In the data rows, the value 128 means zero.
Some points:
[104, 85, 174, 109, 127, 109, 114, 81, 87, 177, 169, 186, 152, 99, 133, 89, 83, 140, 67, 112, 130, 141, 156, 142, 110, 143, 136, 97, 125, 89, 113, 99, 150, 123, 115, 96, 119, 131, 159, 152, 99, 184, 77, 79]
[168, 112, 146, 59, 163, 147, 139, 115, 125, 53, 136, 78, 146, 96, 132, 89, 63, 136, 168, 146, 144, 160, 151, 153, 143, 50, 112, 165, 128, 140, 152, 103, 123, 168, 145, 147, 111, 113, 127, 100, 167, 146, 140, 81]
[144, 118, 89, 142, 157, 159, 93, 119, 62, 133, 165, 142, 164, 114, 193, 86, 166, 145, 215, 97, 74, 117, 174, 126, 133, 172, 102, 76, 97, 170, 108, 153, 119, 119, 171, 135, 97, 177, 161, 155, 130, 159, 148, 123]
[146, 82, 112, 95, 190, 64, 159, 116, 115, 104, 123, 129, 149, 134, 114, 100, 119, 140, 119, 128, 161, 172, 169, 106, 114, 152, 175, 112, 99, 153, 151, 113, 131, 103, 50, 126, 198, 188, 92, 75, 147, 127, 96, 180]
[109, 147, 142, 120, 132, 84, 172, 120, 111, 154, 99, 133, 136, 99, 149, 105, 60, 134, 121, 103, 97, 149, 104, 127, 229, 150, 159, 152, 137, 107, 143, 129, 175, 80, 150, 147, 111, 88, 58, 162, 167, 122, 30, 145]
[115, 104, 134, 147, 124, 169, 141, 166, 82, 100, 151, 170, 109, 93, 104, 128, 131, 87, 77, 135, 105, 117, 158, 124, 85, 112, 176, 101, 102, 186, 161, 160, 74, 106, 185, 133, 121, 126, 77, 181, 151, 73, 174, 127]
[153, 155, 161, 164, 153, 49, 69, 119, 152, 168, 163, 75, 117, 128, 104, 101, 210, 155, 115, 87, 148, 117, 68, 117, 133, 122, 165, 207, 90, 95, 133, 134, 97, 84, 93, 148, 74, 125, 121, 161, 120, 118, 153, 100]
[116, 147, 147, 127, 127, 124, 98, 152, 110, 123, 121, 164, 112, 16, 113, 139, 168, 161, 123, 127, 142, 191, 164, 118, 126, 154, 79, 119, 120, 92, 186, 95, 148, 165, 84, 164, 117, 76, 122, 108, 148, 92, 98, 149]
[113, 98, 143, 104, 137, 104, 115, 108, 101, 143, 132, 157, 112, 162, 101, 255, 127, 109, 146, 143, 163, 102, 129, 181, 159, 185, 109, 163, 121, 129, 131, 155, 111, 98, 161, 174, 136, 160, 118, 150, 122, 154, 146, 106]
[114, 148, 131, 79, 147, 132, 172, 109, 97, 139, 168, 137, 145, 150, 129, 93, 105, 153, 98, 179, 132, 157, 151, 132, 102, 121, 143, 147, 85, 106, 190, 117, 140, 110, 138, 96, 94, 120, 154, 140, 49, 137, 174, 202]
[133, 114, 67, 139, 155, 142, 51, 124, 88, 114, 146, 111, 162, 135, 113, 161, 93, 109, 64, 152, 94, 122, 96, 137, 103, 141, 73, 44, 190, 116, 136, 156, 155, 136, 122, 72, 108, 97, 94, 133, 173, 109, 104, 155]
[175, 141, 157, 144, 143, 123, 167, 113, 156, 153, 155, 195, 111, 158, 123, 74, 132, 162, 122, 107, 116, 96, 124, 120, 163, 129, 98, 193, 130, 157, 128, 159, 141, 216, 173, 111, 150, 77, 143, 88, 114, 146, 108, 166]
[155, 143, 156, 100, 97, 108, 147, 143, 129, 94, 74, 129, 81, 187, 124, 97, 162, 119, 182, 132, 117, 120, 138, 103, 65, 127, 120, 147, 161, 97, 156, 144, 55, 90, 116, 52, 78, 174, 181, 109, 207, 96, 108, 119]
[119, 165, 114, 112, 136, 128, 108, 136, 158, 138, 165, 129, 96, 219, 106, 147, 117, 127, 152, 138, 137, 150, 134, 79, 67, 188, 144, 100, 142, 167, 65, 135, 127, 163, 164, 147, 80, 112, 101, 143, 133, 181, 119, 114]
[156, 103, 152, 135, 159, 137, 127, 100, 150, 101, 139, 135, 98, 69, 113, 146, 130, 140, 203, 174, 135, 166, 71, 108, 113, 125, 160, 110, 108, 141, 105, 108, 148, 149, 172, 80, 197, 151, 179, 121, 227, 156, 182, 150]
[125, 163, 108, 113, 91, 98, 57, 88, 174, 161, 145, 155, 80, 87, 164, 103, 70, 104, 105, 164, 114, 138, 168, 179, 187, 124, 106, 134, 133, 161, 96, 141, 72, 150, 118, 115, 128, 147, 136, 107, 87, 114, 129, 158]
[140, 114, 152, 139, 152, 115, 98, 149, 147, 103, 107, 109, 157, 151, 179, 124, 163, 125, 88, 202, 101, 136, 102, 148, 71, 144, 117, 92, 114, 132, 178, 131, 107, 119, 189, 108, 171, 113, 51, 171, 65, 100, 105, 71]
[152, 190, 147, 93, 91, 171, 96, 94, 112, 72, 124, 104, 169, 83, 167, 204, 173, 137, 84, 114, 109, 139, 172, 124, 118, 115, 178, 163, 148, 172, 80, 128, 147, 108, 126, 133, 109, 131, 106, 151, 162, 164, 173, 166]
[139, 105, 143, 148, 121, 85, 129, 143, 159, 132, 101, 164, 151, 123, 120, 155, 137, 147, 207, 83, 141, 152, 105, 107, 124, 175, 166, 138, 182, 142, 155, 106, 173, 148, 105, 85, 91, 149, 126, 113, 87, 111, 198, 118]
[123, 149, 102, 182, 100, 137, 98, 115, 125, 128, 93, 137, 127, 223, 121, 53, 84, 96, 92, 93, 145, 130, 88, 133, 135, 174, 114, 167, 143, 122, 140, 126, 127, 112, 84, 169, 199, 117, 145, 94, 133, 148, 255, 111]
[92, 109, 150, 127, 147, 190, 101, 116, 99, 156, 85, 61, 91, 89, 90, 138, 127, 155, 180, 90, 168, 103, 151, 154, 100, 156, 116, 158, 108, 150, 120, 116, 136, 109, 138, 86, 119, 69, 100, 129, 109, 123, 104, 119]
[112, 115, 130, 113, 56, 68, 145, 109, 161, 137, 161, 66, 127, 107, 111, 129, 89, 111, 151, 87, 117, 70, 115, 155, 64, 116, 132, 120, 144, 112, 110, 158, 145, 168, 136, 177, 144, 62, 162, 143, 95, 122, 145, 126]
[158, 116, 96, 103, 52, 131, 133, 186, 104, 195, 135, 87, 91, 103, 154, 113, 135, 139, 113, 147, 129, 104, 94, 124, 127, 89, 118, 98, 141, 149, 127, 171, 238, 127, 105, 118, 99, 164, 142, 125, 107, 151, 173, 119]
[95, 126, 125, 173, 75, 122, 172, 96, 146, 184, 112, 150, 170, 166, 110, 83, 173, 130, 124, 142, 148, 120, 152, 180, 125, 52, 161, 80, 106, 119, 150, 124, 112, 166, 181, 138, 115, 151, 141, 98, 198, 113, 103, 109]
[98, 149, 142, 177, 113, 64, 142, 104, 70, 111, 172, 108, 99, 184, 161, 109, 94, 111, 131, 105, 151, 105, 155, 89, 163, 73, 68, 127, 117, 123, 131, 98, 148, 117, 160, 110, 139, 123, 142, 122, 105, 96, 195, 118]
[137, 100, 136, 149, 98, 150, 136, 128, 125, 55, 84, 119, 103, 139, 146, 125, 154, 104, 150, 131, 153, 126, 105, 135, 167, 91, 174, 79, 158, 68, 108, 133, 60, 149, 86, 104, 118, 130, 60, 121, 55, 185, 139, 192]
[110, 165, 110, 77, 115, 167, 124, 137, 55, 101, 144, 109, 140, 101, 95, 167, 101, 157, 107, 110, 121, 66, 83, 108, 175, 165, 160, 100, 108, 154, 171, 100, 94, 130, 122, 154, 145, 118, 97, 77, 119, 99, 106, 62]
[59, 175, 109, 113, 145, 128, 153, 153, 193, 104, 129, 127, 126, 90, 119, 107, 126, 137, 87, 84, 155, 87, 121, 128, 154, 126, 50, 122, 58, 92, 143, 112, 116, 148, 117, 111, 134, 171, 114, 159, 140, 135, 152, 139]
[100, 150, 166, 101, 120, 177, 117, 227, 106, 165, 132, 142, 176, 212, 146, 115, 106, 117, 140, 123, 121, 153, 89, 120, 106, 94, 116, 155, 174, 167, 89, 127, 79, 113, 143, 174, 160, 129, 147, 160, 115, 113, 107, 177]
[124, 122, 55, 118, 109, 128, 147, 131, 105, 159, 129, 171, 104, 122, 199, 106, 199, 89, 134, 123, 149, 109, 120, 139, 103, 119, 137, 186, 145, 92, 85, 44, 170, 141, 118, 119, 126, 87, 156, 124, 157, 88, 131, 135]
[153, 137, 107, 144, 91, 165, 118, 158, 165, 174, 121, 82, 168, 95, 126, 144, 105, 122, 132, 147, 94, 146, 127, 78, 156, 191, 136, 206, 134, 86, 155, 136, 66, 123, 203, 138, 123, 184, 161, 110, 128, 161, 76, 106]
[113, 110, 160, 204, 165, 103, 163, 188, 137, 113, 117, 123, 139, 166, 176, 128, 43, 123, 119, 180, 126, 103, 136, 160, 66, 141, 154, 118, 121, 127, 113, 98, 121, 148, 34, 116, 114, 101, 118, 135, 131, 135, 135, 145]
[120, 124, 79, 152, 171, 157, 141, 182, 181, 118, 111, 143, 90, 110, 99, 222, 157, 111, 170, 98, 117, 167, 137, 125, 101, 44, 131, 117, 149, 138, 159, 140, 137, 67, 146, 125, 144, 98, 170, 76, 133, 176, 80, 102]
[84, 118, 122, 127, 102, 164, 107, 114, 180, 111, 171, 113, 132, 221, 87, 129, 163, 137, 161, 115, 90, 156, 129, 149, 171, 156, 123, 136, 130, 145, 158, 137, 178, 166, 76, 122, 159, 160, 152, 188, 111, 93, 42, 112]
[179, 64, 153, 113, 115, 128, 116, 137, 137, 67, 74, 130, 134, 133, 153, 162, 122, 123, 33, 142, 144, 117, 187, 128, 192, 142, 132, 90, 84, 105, 49, 113, 141, 142, 178, 160, 122, 93, 194, 109, 97, 99, 82, 144]
[132, 112, 88, 150, 176, 149, 212, 136, 154, 151, 95, 81, 117, 106, 86, 151, 186, 101, 112, 158, 123, 158, 83, 105, 180, 134, 93, 132, 156, 179, 88, 147, 105, 103, 61, 112, 135, 89, 145, 133, 110, 129, 144, 96]
[124, 142, 129, 149, 171, 137, 140, 98, 139, 100, 130, 126, 104, 74, 78, 123, 182, 121, 101, 120, 122, 105, 122, 125, 117, 106, 93, 96, 181, 109, 72, 145, 195, 62, 137, 183, 128, 217, 94, 99, 123, 96, 94, 141]
[177, 148, 130, 123, 141, 150, 146, 54, 166, 172, 87, 185, 181, 122, 125, 163, 109, 149, 171, 149, 127, 98, 137, 97, 118, 66, 137, 119, 95, 75, 127, 173, 104, 135, 63, 178, 148, 145, 120, 144, 142, 112, 127, 101]
Along one direction, these points spread out more than along any other. Take the direction at right angles to it along which they spread out most. Go by this last direction. How many in every 100 of the points above lie lower along it than each point below? Round to a whole number. More than half of the points above lie lower than the first one.
[158, 116, 96, 103, 52, 131, 133, 186, 104, 195, 135, 87, 91, 103, 154, 113, 135, 139, 113, 147, 129, 104, 94, 124, 127, 89, 118, 98, 141, 149, 127, 171, 238, 127, 105, 118, 99, 164, 142, 125, 107, 151, 173, 119] -> 39
[177, 148, 130, 123, 141, 150, 146, 54, 166, 172, 87, 185, 181, 122, 125, 163, 109, 149, 171, 149, 127, 98, 137, 97, 118, 66, 137, 119, 95, 75, 127, 173, 104, 135, 63, 178, 148, 145, 120, 144, 142, 112, 127, 101] -> 16
[152, 190, 147, 93, 91, 171, 96, 94, 112, 72, 124, 104, 169, 83, 167, 204, 173, 137, 84, 114, 109, 139, 172, 124, 118, 115, 178, 163, 148, 172, 80, 128, 147, 108, 126, 133, 109, 131, 106, 151, 162, 164, 173, 166] -> 50
[109, 147, 142, 120, 132, 84, 172, 120, 111, 154, 99, 133, 136, 99, 149, 105, 60, 134, 121, 103, 97, 149, 104, 127, 229, 150, 159, 152, 137, 107, 143, 129, 175, 80, 150, 147, 111, 88, 58, 162, 167, 122, 30, 145] -> 92
[168, 112, 146, 59, 163, 147, 139, 115, 125, 53, 136, 78, 146, 96, 132, 89, 63, 136, 168, 146, 144, 160, 151, 153, 143, 50, 112, 165, 128, 140, 152, 103, 123, 168, 145, 147, 111, 113, 127, 100, 167, 146, 140, 81] -> 55
[110, 165, 110, 77, 115, 167, 124, 137, 55, 101, 144, 109, 140, 101, 95, 167, 101, 157, 107, 110, 121, 66, 83, 108, 175, 165, 160, 100, 108, 154, 171, 100, 94, 130, 122, 154, 145, 118, 97, 77, 119, 99, 106, 62] -> 79
[175, 141, 157, 144, 143, 123, 167, 113, 156, 153, 155, 195, 111, 158, 123, 74, 132, 162, 122, 107, 116, 96, 124, 120, 163, 129, 98, 193, 130, 157, 128, 159, 141, 216, 173, 111, 150, 77, 143, 88, 114, 146, 108, 166] -> 61
[84, 118, 122, 127, 102, 164, 107, 114, 180, 111, 171, 113, 132, 221, 87, 129, 163, 137, 161, 115, 90, 156, 129, 149, 171, 156, 123, 136, 130, 145, 158, 137, 178, 166, 76, 122, 159, 160, 152, 188, 111, 93, 42, 112] -> 29
[116, 147, 147, 127, 127, 124, 98, 152, 110, 123, 121, 164, 112, 16, 113, 139, 168, 161, 123, 127, 142, 191, 164, 118, 126, 154, 79, 119, 120, 92, 186, 95, 148, 165, 84, 164, 117, 76, 122, 108, 148, 92, 98, 149] -> 68
[115, 104, 134, 147, 124, 169, 141, 166, 82, 100, 151, 170, 109, 93, 104, 128, 131, 87, 77, 135, 105, 117, 158, 124, 85, 112, 176, 101, 102, 186, 161, 160, 74, 106, 185, 133, 121, 126, 77, 181, 151, 73, 174, 127] -> 74
[133, 114, 67, 139, 155, 142, 51, 124, 88, 114, 146, 111, 162, 135, 113, 161, 93, 109, 64, 152, 94, 122, 96, 137, 103, 141, 73, 44, 190, 116, 136, 156, 155, 136, 122, 72, 108, 97, 94, 133, 173, 109, 104, 155] -> 84
[120, 124, 79, 152, 171, 157, 141, 182, 181, 118, 111, 143, 90, 110, 99, 222, 157, 111, 170, 98, 117, 167, 137, 125, 101, 44, 131, 117, 149, 138, 159, 140, 137, 67, 146, 125, 144, 98, 170, 76, 133, 176, 80, 102] -> 3
[124, 142, 129, 149, 171, 137, 140, 98, 139, 100, 130, 126, 104, 74, 78, 123, 182, 121, 101, 120, 122, 105, 122, 125, 117, 106, 93, 96, 181, 109, 72, 145, 195, 62, 137, 183, 128, 217, 94, 99, 123, 96, 94, 141] -> 26
[59, 175, 109, 113, 145, 128, 153, 153, 193, 104, 129, 127, 126, 90, 119, 107, 126, 137, 87, 84, 155, 87, 121, 128, 154, 126, 50, 122, 58, 92, 143, 112, 116, 148, 117, 111, 134, 171, 114, 159, 140, 135, 152, 139] -> 66
